In the data rows, zero lies at 4.5, halfway between 4 and 5.
Here are some points, one per row:
np.array([5, 6, 7, 4, 1, 5, 5, 1, 7, 5, 2, 4, 1, 7, 7, 2, 2, 5, 6, 5, 2, 4, 3, 6, 5, 6, 4, 5, 5, 4, 5, 5, 4, 5, 3, 5,
          6, 6, 4, 4, 5])
np.array([3, 7, 5, 5, 5, 3, 4, 2, 4, 5, 7, 3, 4, 3, 4, 4, 3, 6, 4, 5, 8, 7, 4, 6, 6, 5, 4, 7, 2, 4, 3, 7, 4, 5, 2, 5,
          7, 5, 6, 6, 4])
np.array([7, 3, 2, 2, 6, 5, 4, 3, 4, 5, 8, 5, 3, 6, 5, 6, 5, 4, 6, 7, 6, 2, 6, 6, 4, 6, 6, 4, 2, 3, 5, 3, 4, 4, 2, 6,
          5, 8, 3, 2, 6])
np.array([5, 3, 4, 3, 5, 2, 4, 6, 6, 6, 4, 2, 5, 4, 1, 5, 7, 4, 7, 5, 2, 4, 4, 2, 2, 5, 5, 6, 6, 7, 5, 5, 5, 5, 7, 6,
          2, 5, 8, 4, 5])
np.array([5, 5, 4, 5, 5, 6, 5, 1, 3, 6, 3, 7, 6, 5, 0, 3, 5, 8, 3, 4, 5, 8, 6, 3, 5, 5, 7, 2, 6, 4, 5, 7, 5, 5, 6, 4,
          6, 3, 3, 3, 6])
np.array([6, 3, 3, 6, 7, 5, 5, 5, 6, 3, 3, 5, 1, 5, 1, 6, 5, 2, 5, 3, 6, 3, 4, 1, 4, 3, 3, 6, 5, 7, 5, 7, 4, 4, 6, 5,
          5, 4, 4, 3, 4])
np.array([5, 5, 6, 3, 3, 6, 3, 7, 6, 5, 4, 3, 5, 3, 2, 5, 5, 8, 7, 4, 7, 4, 5, 5, 6, 5, 1, 2, 7, 6, 3, 4, 5, 4, 1, 4,
          4, 6, 3, 4, 4])
np.array([6, 3, 5, 6, 4, 3, 5, 3, 4, 4, 6, 3, 7, 4, 7, 2, 6, 3, 7, 3, 4, 6, 4, 6, 3, 0, 3, 2, 3, 8, 5, 3, 5, 4, 3, 4,
          8, 6, 6, 3, 5])
np.array([5, 0, 6, 3, 5, 6, 4, 7, 3, 5, 3, 4, 8, 7, 7, 5, 3, 7, 6, 6, 8, 4, 3, 4, 6, 7, 5, 4, 7, 8, 4, 5, 4, 5, 5, 5,
          7, 4, 5, 6, 4])
np.array([3, 6, 7, 5, 4, 6, 2, 5, 4, 4, 7, 7, 5, 5, 4, 5, 2, 7, 6, 4, 2, 5, 4, 4, 5, 5, 2, 6, 2, 4, 4, 7, 5, 4, 3, 6,
          5, 5, 5, 6, 5])
np.array([6, 4, 6, 4, 0, 3, 4, 6, 2, 4, 6, 5, 1, 3, 5, 2, 5, 2, 7, 5, 5, 4, 6, 1, 8, 3, 6, 2, 6, 3, 6, 4, 5, 5, 6, 4,
          4, 2, 5, 6, 4])
np.array([6, 5, 3, 4, 5, 5, 4, 4, 6, 3, 4, 3, 7, 4, 4, 2, 1, 4, 3, 3, 2, 6, 6, 2, 6, 6, 7, 1, 6, 3, 2, 6, 4, 5, 5, 6,
          7, 3, 3, 3, 6])
np.array([2, 3, 6, 6, 4, 6, 4, 6, 6, 5, 3, 6, 3, 5, 1, 6, 6, 4, 6, 4, 3, 4, 3, 8, 6, 3, 7, 2, 5, 5, 3, 3, 4, 5, 1, 6,
          2, 6, 4, 6, 4])
np.array([4, 4, 4, 7, 3, 4, 5, 6, 4, 4, 8, 5, 5, 4, 4, 6, 2, 2, 1, 4, 5, 8, 4, 3, 3, 6, 5, 2, 3, 8, 6, 1, 5, 4, 4, 4,
          2, 3, 7, 3, 5])
np.array([5, 3, 2, 6, 3, 4, 5, 4, 7, 5, 3, 5, 5, 4, 3, 4, 3, 1, 7, 3, 5, 5, 6, 7, 6, 7, 2, 2, 5, 1, 6, 2, 4, 4, 8, 3,
          7, 3, 7, 7, 4])
np.array([8, 8, 5, 8, 5, 5, 3, 6, 5, 5, 2, 4, 6, 4, 9, 6, 6, 7, 3, 5, 4, 4, 4, 4, 7, 4, 4, 5, 0, 5, 4, 3, 5, 5, 7, 5,
          4, 3, 4, 7, 5])
np.array([7, 4, 6, 4, 6, 6, 4, 3, 1, 4, 5, 2, 2, 5, 3, 6, 6, 7, 3, 3, 5, 3, 6, 7, 4, 6, 5, 2, 4, 3, 5, 2, 4, 5, 5, 7,
          4, 4, 5, 2, 5])
np.array([3, 5, 9, 6, 7, 4, 6, 5, 5, 4, 6, 4, 6, 5, 5, 5, 3, 2, 5, 6, 6, 6, 7, 4, 2, 2, 3, 1, 3, 3, 5, 2, 4, 5, 7, 4,
          3, 5, 3, 7, 4])
np.array([5, 4, 5, 4, 2, 6, 3, 4, 7, 3, 7, 3, 3, 6, 7, 8, 2, 7, 6, 4, 4, 7, 5, 8, 5, 3, 5, 5, 6, 6, 3, 7, 4, 5, 7, 2,
          1, 3, 3, 5, 4])
np.array([8, 4, 5, 3, 3, 4, 4, 5, 4, 5, 4, 4, 5, 5, 2, 5, 8, 0, 2, 4, 5, 6, 4, 7, 2, 5, 3, 7, 6, 3, 5, 5, 4, 4, 4, 5,
          3, 4, 3, 4, 4])
np.array([3, 3, 6, 3, 6, 4, 4, 7, 3, 7, 5, 5, 2, 5, 4, 5, 6, 2, 2, 4, 2, 4, 4, 5, 3, 3, 2, 5, 5, 5, 5, 7, 5, 4, 6, 3,
          7, 4, 6, 3, 5])
np.array([1, 4, 2, 6, 4, 4, 6, 5, 3, 3, 2, 4, 7, 4, 4, 7, 6, 3, 5, 6, 3, 3, 5, 4, 5, 4, 2, 7, 6, 6, 5, 5, 4, 5, 5, 4,
          2, 3, 7, 2, 5])
np.array([4, 6, 3, 5, 5, 6, 5, 7, 2, 6, 7, 3, 4, 5, 2, 4, 2, 5, 5, 4, 2, 6, 4, 7, 7, 3, 4, 5, 4, 5, 4, 6, 4, 4, 3, 5,
          2, 6, 3, 7, 4])
np.array([3, 6, 5, 6, 5, 9, 3, 2, 5, 4, 5, 4, 5, 4, 7, 1, 5, 2, 5, 5, 5, 6, 4, 5, 5, 7, 6, 5, 6, 7, 4, 7, 4, 4, 5, 6,
          6, 6, 5, 6, 4])
np.array([8, 4, 6, 4, 7, 5, 6, 6, 6, 3, 8, 5, 2, 3, 2, 6, 5, 4, 3, 5, 2, 6, 4, 4, 2, 3, 5, 6, 6, 4, 6, 1, 4, 5, 5, 4,
          7, 3, 5, 4, 4])
np.array([7, 5, 2, 3, 6, 4, 5, 6, 5, 3, 3, 6, 3, 3, 7, 2, 5, 4, 2, 6, 4, 2, 4, 7, 1, 5, 4, 4, 5, 5, 6, 8, 5, 5, 3, 3,
          2, 2, 5, 4, 4])
np.array([3, 3, 4, 4, 7, 5, 4, 1, 5, 5, 3, 4, 7, 5, 7, 3, 6, 6, 6, 3, 3, 5, 4, 1, 4, 6, 4, 4, 5, 6, 5, 1, 4, 4, 1, 5,
          2, 5, 3, 6, 3])
np.array([2, 8, 3, 0, 5, 5, 5, 7, 6, 4, 4, 5, 7, 4, 5, 6, 5, 2, 7, 2, 6, 3, 4, 4, 4, 4, 6, 4, 1, 6, 6, 7, 4, 4, 5, 4,
          4, 5, 5, 1, 4])
np.array([5, 7, 7, 7, 5, 3, 4, 4, 3, 4, 3, 3, 6, 4, 1, 2, 3, 4, 6, 4, 3, 2, 7, 5, 3, 7, 7, 6, 1, 4, 6, 5, 4, 4, 6, 1,
          6, 4, 5, 6, 4])
np.array([1, 3, 4, 4, 4, 5, 4, 5, 4, 4, 3, 4, 2, 4, 6, 2, 7, 7, 3, 3, 5, 3, 5, 6, 3, 4, 7, 5, 3, 2, 3, 2, 5, 4, 7, 5,
          4, 5, 1, 2, 6])
np.array([3, 7, 4, 8, 4, 6, 4, 6, 4, 7, 8, 4, 4, 6, 5, 6, 4, 5, 7, 4, 6, 5, 5, 5, 4, 5, 5, 6, 5, 4, 5, 6, 5, 5, 1, 5,
          4, 4, 4, 6, 5])
np.array([6, 4, 2, 4, 4, 7, 5, 3, 6, 5, 6, 5, 6, 7, 2, 1, 6, 7, 2, 3, 6, 1, 6, 4, 5, 4, 6, 5, 2, 3, 3, 3, 4, 4, 5, 6,
          4, 3, 7, 3, 5])
np.array([7, 3, 5, 5, 1, 4, 5, 7, 5, 4, 3, 4, 3, 4, 7, 5, 6, 5, 5, 3, 5, 5, 7, 1, 5, 4, 7, 3, 5, 2, 6, 8, 4, 5, 1, 3,
          3, 8, 8, 5, 4])
These points spread out most along one direction. Take the direction at right angles to it along which they spread out most. Go by this last direction. For each point below, how far along it does it lie, from 0 to 99? 50 is the average, and the first point above lies past it. One standard deviation of the points above along it is 16.
np.array([3, 7, 4, 8, 4, 6, 4, 6, 4, 7, 8, 4, 4, 6, 5, 6, 4, 5, 7, 4, 6, 5, 5, 5, 4, 5, 5, 6, 5, 4, 5, 6, 5, 5, 1, 5,
          4, 4, 4, 6, 5]) ~ 31
np.array([7, 3, 5, 5, 1, 4, 5, 7, 5, 4, 3, 4, 3, 4, 7, 5, 6, 5, 5, 3, 5, 5, 7, 1, 5, 4, 7, 3, 5, 2, 6, 8, 4, 5, 1, 3,
          3, 8, 8, 5, 4]) ~ 40
np.array([5, 3, 4, 3, 5, 2, 4, 6, 6, 6, 4, 2, 5, 4, 1, 5, 7, 4, 7, 5, 2, 4, 4, 2, 2, 5, 5, 6, 6, 7, 5, 5, 5, 5, 7, 6,
          2, 5, 8, 4, 5]) ~ 35
np.array([3, 3, 4, 4, 7, 5, 4, 1, 5, 5, 3, 4, 7, 5, 7, 3, 6, 6, 6, 3, 3, 5, 4, 1, 4, 6, 4, 4, 5, 6, 5, 1, 4, 4, 1, 5,
          2, 5, 3, 6, 3]) ~ 55
np.array([5, 4, 5, 4, 2, 6, 3, 4, 7, 3, 7, 3, 3, 6, 7, 8, 2, 7, 6, 4, 4, 7, 5, 8, 5, 3, 5, 5, 6, 6, 3, 7, 4, 5, 7, 2,
          1, 3, 3, 5, 4]) ~ 28
np.array([6, 3, 5, 6, 4, 3, 5, 3, 4, 4, 6, 3, 7, 4, 7, 2, 6, 3, 7, 3, 4, 6, 4, 6, 3, 0, 3, 2, 3, 8, 5, 3, 5, 4, 3, 4,
          8, 6, 6, 3, 5]) ~ 45
np.array([4, 6, 3, 5, 5, 6, 5, 7, 2, 6, 7, 3, 4, 5, 2, 4, 2, 5, 5, 4, 2, 6, 4, 7, 7, 3, 4, 5, 4, 5, 4, 6, 4, 4, 3, 5,
          2, 6, 3, 7, 4]) ~ 32
np.array([8, 8, 5, 8, 5, 5, 3, 6, 5, 5, 2, 4, 6, 4, 9, 6, 6, 7, 3, 5, 4, 4, 4, 4, 7, 4, 4, 5, 0, 5, 4, 3, 5, 5, 7, 5,
          4, 3, 4, 7, 5]) ~ 55
np.array([7, 4, 6, 4, 6, 6, 4, 3, 1, 4, 5, 2, 2, 5, 3, 6, 6, 7, 3, 3, 5, 3, 6, 7, 4, 6, 5, 2, 4, 3, 5, 2, 4, 5, 5, 7,
          4, 4, 5, 2, 5]) ~ 77
np.array([1, 3, 4, 4, 4, 5, 4, 5, 4, 4, 3, 4, 2, 4, 6, 2, 7, 7, 3, 3, 5, 3, 5, 6, 3, 4, 7, 5, 3, 2, 3, 2, 5, 4, 7, 5,
          4, 5, 1, 2, 6]) ~ 79
np.array([5, 3, 2, 6, 3, 4, 5, 4, 7, 5, 3, 5, 5, 4, 3, 4, 3, 1, 7, 3, 5, 5, 6, 7, 6, 7, 2, 2, 5, 1, 6, 2, 4, 4, 8, 3,
          7, 3, 7, 7, 4]) ~ 58
